128 stands for zero in the data rows.
Some points:
[ 65  95 187 225  66 163 150  57 135 153 113  81 116 121 137  90 136 137 196 189  31  92 144  98  87 169 139  76 101 119 128 133 156 180  95 119 144 159  91  81 116 103]
[120 115 114 121 111  88 155 134 167 151 164 151 120 158  93  89 116 174 144 167 181 166 150  92 101  85 102  94  44  96 150  99 189 174  70  89 135 107  88  76 115 112]
[141 123 117 114 106 126 138 128 121 153 161 148 162 163  69  50 161 140 129 183 128  92 114  60  98 171 151 120 100 131  80  58 203 171 123 108 147 142 138  71 172  90]
[148 166 109 117 105  86 117 116 169 140 171 186 173 112 128 100 136 152 171 137 100 122 160  98  81 126 112 102  89  79 132 151 159 103 112 130 172 128 135 176 143 148]
[132 133 124 147 130 128 165 144 124 143 120 121 164 113 161 108 107 160  80 122 122 124 148  91  90 128 155 114 135  45 143 120 158 149 104  59 126 164  76 169 145  77]
[148 132 135 139 144 165 133  81 129 147 118 113 165 129 148 123 148 142 128 163 140  87  82 132 132 163 163 147 106 181  61 179 167 120 117 103 152 104 178 113 153 111]
[141 127  76 116 160 121 178  93 138  94 126 124 160 116 135 153 102 106 143  91 109 118 140 120 146 130 137 104  62 101 172 143 196 231  74  56 155 150 136 167 148 105]
[125 138 146 143 137 125 111 133 127 126 124 114 122 128 123 185 154 103 119 111 129  95 113 118 142 124 166  75  65  94  95  97 151 139  50  85 142 162 143 167  88 119]
[113 136 119 144 139 136 138 129 123  92 124 141 127 124 120 124 131 127 141 149 177 173 149 134  31  84 138  82 121  97 111 120 165 127  91 122 131 165 127 126  75 125]
[137 112 131 161 156 137 123 135 173  92 123 117 115 128 143 116  98 132 161 134 153 165  91 126 182 125 159 151  81 104 141 117 123  79 161 120 130 133 176 123 170 118]
[122 124 131 118 115 126 159 174 128 102 138 135 118 176 134 127 120  93 100 163 161  84  96 136  87  74 178  90 128 140 118 109 166 162 149 115 181 142 128 177 112 151]
[142 122 159 157 141  93 126 124 181 134  86 125 132 125 175 161 143  78  85 133 157 134  77 161 135 129  60  80 100 111  27 109 161 105 139 101 143 166  85 125 122 126]
[116 136 107 127 119 125 137 138 137 173 124 106 119 131 132  75 125 160  93  61 146 122 103 170 132 137  69  97 104 131 148  50 146 143 115  98 165 189 144 121 109  87]
[127 133 113 109 126 125 125  86 133 139 127 124 123 179 119 120 146 166  73  84  94 163  65 218 173  85 105 106 103  84 150 134 153 132 147  97 157 171  78 124 126  86]
[137 119 157 162 124  74 109 128 132  93 136  93 128 119 165 173 115 129 143 135 166  86 172 132 140 170 161 142 123 171 149  89 124 115 105 121 161 183  83 120 116 124]
[145 187 136 117 154 133 127 116 129 129 126 153 115 166  92 138 116 105 155 113 101 132 131 137  76 130 120 112 129 158 108  81 105 165 131 118 142 137  90 123 113  73]
[ 97 118  96 157 148 118 101 121 124 137 168 127  64 126  85 150 142 170 130 144 170  93 101  83 122 171 127 145 152 165 105 118  79 138 123 160 126 131  81 168 151 137]
[142 158 128 159 145 141 145 173 157 148 163 155 123 128 104  69 108 133 176 139 138 169  99  87 141  77 122 116 139 130 133 198 110 138 115 155 138 191 127 128 160  75]
[108 165 102 139 119 120 114 170 125 174 150 113 180  77  59 150 114 158 178 127 134 168 129 185 179 129 212 123 159 161  96 129 119 112 126 157 164 157 174 118 160  99]
[109 116 155 149 169 124 102 131 128 153 177 109 128 122  99 148 134 172  86 135  69 172 177  95 125  83 160 172 143 147 155 102  93  90 154 173 114 108 123  84 106 127]
[156 125  84 126 137 179  80 127 125 150 173  94 169 126 107 170 131 141 150  73 172 128  64  83 120 131 149 158 142 129 129 129 133 101 132 137 160 153  85  71  69 100]
[117 130 131  97  95 133 155 128 133 140 170  85 118  82  87 133  92 147 136 109 158 169 119 126 127 128 117 164 143 128 114 114 140 144 109 169 153 128 122 135 169 180]
[ 98 130 121  86 141 181 105 123 145 132 118 102 130 134 126 103 136 145 125 143 123 134 151  77 134  74 113 105 157 159 127 104  76 113 132 123 115 103 130 129 131 149]
[120 116 158 143 182 131 117 125 119 147 163 136 166 121 140 171 165 157 144 114 156 216 109 164  81 181 131 114 147 117 148 149 121 179 114 103 102 115 169 163 252 170]
[112 125 159 164 172 170 116 130 131 130 179 101 121  88 120  91 178 155 119  89 116  86 159 175 128  77 126 106 164 135 136 143 122 148  94 104 125 133 178 119 154 148]
[119 127 121 112 201 107  85  81 128 126 118  90 169  84  76 131  94 152  85 167 119  83  49 134 126 121 119  77 146 136 160 148 121 109  83 134 127 113 123 114 166 151]
[105 131 173 139 162 170 117  88 137 160 117 102 129 127  92 106 173 118  94 145 122 146 118 125 131 169 158 132 122 159 135 188 126 135  93 122 143  94 123 177 100 146]
[106 172 110 119 145 134  77 179 134 107 119 170 117 124 123 124 113 145 124 115 106 133 114 126 131 132 140 128  99 198  88 163 175 101 148  98 136 146 122 164 110  81]
[140 123 145 139 140 174  87 136 135 141 134 175 122 179 153 124  99 120 119 114  56  89 134 134 134 169 142 119 141 155 137 171 130 140  83 147 124 132 129 115 134 140]
[116  82 168  59 105 119 144 169  96 115 129 102 140 184 136 193 160 138 168 168  49 125 126 129  83  72 151 127 110 151 141 135 119 115 150 117 153 163 178 138 131 119]
[ 74 144 147 111 168 170 150 130  89 118 146  94 127 122 188 162  98  98 143 143 157 120 196 204 131  80  93 135  95 157 107 133 131 176 128 147  83  90 133 119 142 133]
[ 91 103 192  40 138 156 110 130  52 103  88 151 147 131 153 138 110 115 173 156 147  96 173 126 142 172 172  98 133 103 149  90  79 127 150 130 154 130  74 127 131 110]
[113 119  74 135 149  97 116 205 124 107  56  73 145 172 182 127 177  19 133  62 105 126 124 154 123 121  70 147 151 118 130 108 137 115  98 167 132   6  43  95 183 127]
[148 106 155  13  89  94 147 223 102 125  28 203   0  20 113 163 255  75 119 128 128  93 137 158 120 126 112 145 156 106 178 182 100 108  98 165 156 127 156  31 130 126]
[ 74  68 132  96  78 164 255  85 118  89 112 154  56 152 150 204  93  87 130 138 177 163 146 158 130 177 147 122 143 117 181 156 130  80 125 138 132 129 162  94 123  95]
[ 29  73 221  80  37 118 122  93 110  57 124 220 109  78 127 163 116  90  85  56 133 168  29 147 170  89  53 142 171  84 125 129 141 121 135 137  92  89 198  99  65  80]
[ 48 114 227 129  36 116 186 101 104  44 103 165 152  66 130 137  84  92  56  32 157  86  96 115 119 132  88 158 136 150 115 184  85 105 166 159  79 120 150 141  81 107]
[134  86  74 147  95 165 153 103  94  80 101 140 143  89 166  86 111  96 131 122  98 129 125 171 177 128  83 130 123 140 138 112 122 183 120 141 120 124 126 129  26 125]
[154  98 116 140 116 166 108  90  90 104  86 159 127 142 133 150  72 113  86 125 156 126 137 131  78 120 116 175 112 105 110 142  66 144  99 125 145 122 125 121 121 169]
[142 142 124 110 123 169 101  87  87  86 140 117 123  90 138  68 130 112 117 125  86  93 130 127 178 166 120 133 104 167 127 151 141  60 145 136 152 116 123 123 147 184]
[107 135 101 120 103 123 137 129  96 145 139 140 127 125 144 154 103  87 115 103  85 167 187 122 132 134  97 145  98 152  62 158 116 120 202  89 157 143  82 125 130 113]
[164  95 102 115 104 165 118 134  94 118 137 116 133  90  99 138 131 129  98 158  88  90 123  82 187 118 138 107 155  89 169 112 127  77 135  93 170 126 125 131 136 111]
[144  91  60 108  93 164 116  85  94 130 133 125 123 129 184 113 143 151 103 116 130 170 125 125 130 121 150 115  93 140 148  65 116 108 115 145 132 116 132 175 126 112]
[170  88 112 128 137 162 128 140  97 117 131 168 131 131 122 139 122 148 134 167 145 100 109 170 132 211  62 166 130 163  92  90 118 107  45 128 144 122 129 211 111 110]
[125 135 120 165 125 121 137 132  75 110 119 150 171 135 112 134 122 134 104 114 188 121 127 122  88  79 104 150 113 191 165 125 163 126 156  94 151 151 174 119 176 133]
[152  73 131 130 158 108  84  81  91 130 136 127 116 129 131  84 114 101  80  92 107 170 191  89  92 122 170 124 120 151 117 147 118 122 138 125 158 148 127 126 159  95]
[128  99  95 117 142 166 194  94  94 151  81 113 131  87 168 148  84 149 103 121 113 160 127 121 128  87 101 116 120 104 167  94 126 112 176 123 153 152 127  86 126 126]
[120  89 129 113 140 161  71 134 105 163  86 143 125 129 130  57  59  73 106 142 127 124 157 136  78 167 143 142 135 114 170  84 134  42 139 111 119 120 177 169 127 119]
[136 145 126 112 115  93 107 160 157 158 127  95 129 121 179  99  98 116 193 166 117 162 108  90 127 121 146 159 176 156 114 201  85 174 145 138 116 145 126 130 100 164]
[138 156 105 152 111 149 131 163 162 139 128 137 130 117 126 157 144 115 127 164 147 129 103 134 168 129 164 155 169 108 121 106  94 199 203 152  99  62 121 131 141 192]
[141 149 140 158 167 132 167 114 155 169 157 160 122 116  98 127 162 156 188 109 127  48 102  89 167  71 136 153 134  99  92  80  84 115 138 165  63 114  86 175 126 157]
[147 151 126 141 141 136 125 158 127 182 159 184 131 157  81 165 151 152 135 140 126  89 172 133 124 128 124 144 159 194 161 113 143 132 192 152  48 144 124 168 151 117]
[145 156 139 118 110  97 111 164 158 143 171  33 121 158 142  91 134 141 168 118 168 124 110 176 121 171 131  76  94 121 190 175 116  69 137 104  80 134  85 166 142 140]
[109 166  94 151 134  86  95 114  99 182 122 115  80 168 107 138 138 128 141 164 121 166 158 163 223 123 121 147 151  67 127 150 137 122 142 117  75 125 135 170 103 149]
[125 149 157 136 133  96 119 114 157 143 105 133 131 216  99 142 141 181 145  89 177  86 190 123 178 126 126 138 157 121 122 173 145 150 155 185 102 101 133 129 114 147]
[143 111 116 141 134 141  84 164 178 124 128 107 131 125 107 158 125 149  97 140 154  81 166 135 116 128 120 133 157  57  75 172  86 138 173 145  97  90 178 124 120 136]
[154 115 122 126 102  84 110 117 117 141 118  78 123 118  88 131 114 145 169 169  77 168 132 137 119 118 111 180 168 126  93 138 143 156 119 157  95  86 126 136 123 119]
[178 208 122 120 138  68 127 156 193 102  93 120 135 165 176 108 111 105  98 162  72 161 127  56 125 171 180 195 169  81 210 120  95 141 114 189  90 125 175  93 120 155]
[190 192 108 182 144  61 113 107 203  80  82 160 120 114 210 108 104 123 144 120 165 161 145 137 126  76 152 135 142 192 149 107 132 110 154 123 114 105 124 125 117 178]
[182 154 103 141 128  53 166 166 142 106 133 103 122 124 159 105 137 142 111 116 131 132 116  82 127 181  86  62 144 148  67 112 122 124 168 110  81  96 185 123  82 169]
[180 152 146 127 104 105 150 159 150 178 175 146 139 162 117 151 146 128 149 128 134 132 148 136 127 126 115 113 107 109 103 143 129  91 116 140  73  94  83  75 117 211]
[150 155 109 132 145  98 146 109 160  89 132 115 140 168  99  94 195 133 164 133 111 127 131 142 161 173 123 216 170  91 146 100  89 126 170 166 112 117 129  88 124 153]
These points spread out most along one direction. For each point below, how far along it does it lie, from 0 to 99? The average is 50, and the first point in the table lies past the average. One standard deviation of the points above along it is 16.
[116  82 168  59 105 119 144 169  96 115 129 102 140 184 136 193 160 138 168 168  49 125 126 129  83  72 151 127 110 151 141 135 119 115 150 117 153 163 178 138 131 119] 44
[125 135 120 165 125 121 137 132  75 110 119 150 171 135 112 134 122 134 104 114 188 121 127 122  88  79 104 150 113 191 165 125 163 126 156  94 151 151 174 119 176 133] 47
[109 166  94 151 134  86  95 114  99 182 122 115  80 168 107 138 138 128 141 164 121 166 158 163 223 123 121 147 151  67 127 150 137 122 142 117  75 125 135 170 103 149] 60
[141 149 140 158 167 132 167 114 155 169 157 160 122 116  98 127 162 156 188 109 127  48 102  89 167  71 136 153 134  99  92  80  84 115 138 165  63 114  86 175 126 157] 67
[178 208 122 120 138  68 127 156 193 102  93 120 135 165 176 108 111 105  98 162  72 161 127  56 125 171 180 195 169  81 210 120  95 141 114 189  90 125 175  93 120 155] 62
[ 91 103 192  40 138 156 110 130  52 103  88 151 147 131 153 138 110 115 173 156 147  96 173 126 142 172 172  98 133 103 149  90  79 127 150 130 154 130  74 127 131 110] 36
[138 156 105 152 111 149 131 163 162 139 128 137 130 117 126 157 144 115 127 164 147 129 103 134 168 129 164 155 169 108 121 106  94 199 203 152  99  62 121 131 141 192] 58
[106 172 110 119 145 134  77 179 134 107 119 170 117 124 123 124 113 145 124 115 106 133 114 126 131 132 140 128  99 198  88 163 175 101 148  98 136 146 122 164 110  81] 53
[142 158 128 159 145 141 145 173 157 148 163 155 123 128 104  69 108 133 176 139 138 169  99  87 141  77 122 116 139 130 133 198 110 138 115 155 138 191 127 128 160  75] 65
[127 133 113 109 126 125 125  86 133 139 127 124 123 179 119 120 146 166  73  84  94 163  65 218 173  85 105 106 103  84 150 134 153 132 147  97 157 171  78 124 126  86] 45
[ 97 118  96 157 148 118 101 121 124 137 168 127  64 126  85 150 142 170 130 144 170  93 101  83 122 171 127 145 152 165 105 118  79 138 123 160 126 131  81 168 151 137] 63
[164  95 102 115 104 165 118 134  94 118 137 116 133  90  99 138 131 129  98 158  88  90 123  82 187 118 138 107 155  89 169 112 127  77 135  93 170 126 125 131 136 111] 45
[182 154 103 141 128  53 166 166 142 106 133 103 122 124 159 105 137 142 111 116 131 132 116  82 127 181  86  62 144 148  67 112 122 124 168 110  81  96 185 123  82 169] 56
[ 29  73 221  80  37 118 122  93 110  57 124 220 109  78 127 163 116  90  85  56 133 168  29 147 170  89  53 142 171  84 125 129 141 121 135 137  92  89 198  99  65  80] 0
